0: [107  59 138 140 156 108 166 161 116 209  53 112  72 174 101]
1: [156 197 139  93  82 138 100  78 166  13 177 176 201  87 173]
2: [134 188 123  92 184 183  85 179  73 175 110  80 104 175 108]
3: [111 130 122 134 172 133 130 159 112 166 133 120  90 176 121]
4: [161 193 140  95 147 153  86 109 126  57 202 165 176  96 141]
5: [151 172 132  97 145 143 100 132 121  90 132 130 141 133 131]
6: [134 104  97 157  28 101 184  75 189  48 148 158 174  56 155]
7: [132  99 119 112 169 113 104 110 126  84 184 165 148 115 151]
8: [124 100 101 123 145 121 142 131 111 131 146 113 119 149 123]
9: [ 88  85 112 139 154 120 133 153 109 173 102 118  94 161 121]
10: [118 138 132 141 189 139 108 155 108 159 125 135 104 178 129]
11: [123  80 159 160 153 120 163 159 127 193  65  75  45 153 120]
12: [124 139 119 161   0 115 164  87 191  50 107 121 143  51 148]
13: [141 193 117  87 180 168  92 166  77 173  98  87 114 178 112]
14: [ 88  38 133 158 205 108 123 152  77 202 132 117  43 183 103]
15: [ 86  48  99 152 136  80 165 103 141 137 143 137 111 137 120]
16: [146 180 141 100 166 162 100 155 107 147 132 140 119 163 133]
17: [ 88  55 131 145 126  77 133 110 122 120 111 133  95 131 120]
18: [124  82 162 150 146 111 164 164 122 211  76  70  40 150  94]
19: [159 195 138  98 155 143  86 108 123  50 203 160 166 101 149]
20: [126 147 139 104 210 146  93 146  93 147 180 145 118 151 125]
21: [138 157 129 129 149 153 119 153 116 164 101 105 122 161 123]
22: [126 132 122 120 153 134 112 144 116 147 125 106 115 139 123]
23: [153 211 133 145  92 166 123 138 145 135  99  97 154 129 110]
24: [135 164 134  89 153 148  95 125 115 121 136 148 150 135 136]
25: [124 119 116 139 114 125 140 124 125 130 121 129 138 120 125]
26: [146 117 127 135  91  99 149 109 156 102 156 147 140  80 133]
27: [ 73  33 103 162 149  89 155 144 105 197 112 120  68 162 117]
28: [107 108 104 152 131  98 143 142 127 153 125 107  89 124 120]
29: [116 100 127 149 107 106 161 129 149 126 126 111 116 103 121]
30: [131 138 115 133  37 117 147  77 172  61 121 148 163  68 156]
31: [141 157 118 122 160 152  99 168 115 159  82 116 127 148 111]
32: [105  68 153 150 154 117 163 161 115 221  62 109  69 181 103]
33: [131 162 133  85 169 148 103 124 112 121 136 143 141 153 120]
34: [143 132 154 104 246 201  85 190  38 245  86  74  31 176  45]
35: [ 83  78 110 136 161 117 132 152 111 176 105 125  91 170 120]

[132 120 140 149  79 118 160 127 160 117 117 105 129  94 121] 29
[139 161 118 114 165 136  99 145 116 130 120 107 128 145 127] 22
[ 77   0 139 192 124  75 202 131 113 212  70 115  57 153 140] 27
[133  83  81 152  42  96 183  66 188  59 158 154 182  56 157] 6
[123 143 136  88 236 137  63 136  82 125 204 162 129 187 123] 20
[133 136 120 141  23 114 149  91 167  61 129 150 172  56 147] 30
[138 139 125 133  87 121 138 101 140  98 133 145 151  87 133] 26
[100 102 118 205   0  98 208  71 213  87  52  98 130  72 153] 12
[161 189 135 122  38 149 124 116 154  55 132 126 168  51 155] 30
[162 185 145 120  74 139 108 128 143  96  94 103 156  92 117] 23
[136  82  99 148  30 109 174  77 187  67 143 159 179  56 148] 6
[146 124 128 143  91  99 145  96 166  79 163 144 159  76 149] 26
[ 96  62 110 167  40  84 180  52 176  67 117 153 163  78 147] 6
[133 111 132  73 255 157  53 126  66 192 192 163 134 201 116] 20
[122 160 136 141  51 120 144 109 162  72 115 122 135  81 140] 30
[129 152 128 118 147 143 111 156 104 160 102  92 109 170 105] 21
[135 144 120 132 130 132 135 152 135 170 105 105 118 155 110] 21
[136 110 134  71 255 152  61 140  55 198 196 160 125 202 113] 20
[143 170 123 129 169 165  83 161 105 164  84 105 126 152 103] 31
[110 130 119 137 176 139 117 156 109 167 122 117  83 183 116] 3
[123 106 124 151 104 105 159 121 140 121 127 126 123 114 116] 29
[102  45 101 161  42  87 173  74 181  80 134 143 166  77 145] 6
[122 154 110 154   0 114 169  90 190  60 110 107 139  59 151] 12
[133 109 135 113 138 110 114  90 134  67 187 159 186 109 148] 7
[127 119 129 105 229 136  79 132  71 113 173 163 130 155 135] 20
[119 125 146 189  89  93 161 135 152 128 116 122 112 112 123] 29
[113 121 150 158  69 106 184 102 158 148  65 118 132 106 128] 29
[151 184 136  96 157 161 107 157 108 148 121 125 146 156 131] 16
[ 99  18  93 169  84  83 187  72 174 108 108 138 144  95 140] 15
[110 127 118  67 198 140  96 107  92 126 127 139 123 171 151] 33
[129 127 121 114 140 119 105 103 133  97 157 179 150 110 136] 7
[148 166 133 102 167 163  95 151 105 147 124 138 129 149 123] 16
[156 158 120 160 104 130 154 129 154 105 136 145 141  86 132] 26
[147 182 128 127  31 132 134  84 162  29 133 152 185  55 176] 30
[145 191 128 130  30 144 128  94 160  30 131 139 180  57 165] 30
[131  60 129 136  61  79 186  65 173  64 174 188 180  81 155] 6
[ 87  26 113 183 132  84 173 145 110 194  68 117  93 153 122] 27
[ 79  31 124 150 206 101 127 147  79 189 130 115  54 179 114] 14
[136 108 128 129 115  99 137 103 150  92 172 146 144  91 140] 26
[ 89  45 113 166 144  88 164 148 110 182  94 129  83 145 135] 27
[127 103 132  80 255 145  62 140  65 185 190 164 147 207 109] 20
[114 141 119 162   0 122 159  96 189  46 106 121 141  46 153] 12
[126 115 131 102 219 131  79 127  88 124 203 158 125 155 139] 20
[130  61 114 153  87  92 161  95 157  78 146 154 160  92 142] 26
[113 153 117 146  52 141 140 104 146 120  81 126 148 105 133] 25
[159 149 123 137  99 137 144 108 144  81 178 148 171  83 153] 26
[152 173 120  99  50 165 132 103 158 114  95 101 169  83 117] 23
[123 128 157 135 175 132 124 186  95 199  93  93  68 182 100] 3
[ 99  83 120 139 112 102 157 112 142 125 135 133 131 110 124] 29
[138  90 123 116 117 101 142  94 149  91 164 170 156  92 139] 26
[159 209 161  91  72 162 107 114 162  53 139 138 195  87 136] 1
[146 193 159 142  36 159 155 122 170 151  45  91 151 101 121] 23
[104  58 109 156  40  86 171  73 179  77 128 150 159  75 136] 6
[130 129 109 148 156 114 138 113 123 115 178 155 138 115 144] 7
[125  86 117 161 121  94 164 144 136 172  87 117  91 136 117] 28
[132  45 119 132  69  60 163  51 188  61 207 183 185  91 177] 6
[137  82 105 164  61  87 158  83 179  72 148 152 175  75 147] 6
[144 156 142 120 180 174 105 212  80 194  87  59  55 188  89] 2
[154 175 142 102  66 134 121  86 160  16 215 172 180  75 172] 1
[140 103 134  73 255 148  54 141  64 186 189 163 127 198 119] 20
[151 189 139 111  69 151 107 111 151  91  96  96 147  94 125] 23
[111 103 105 110 148 114 146 130 114 138 134 119 127 145 126] 8
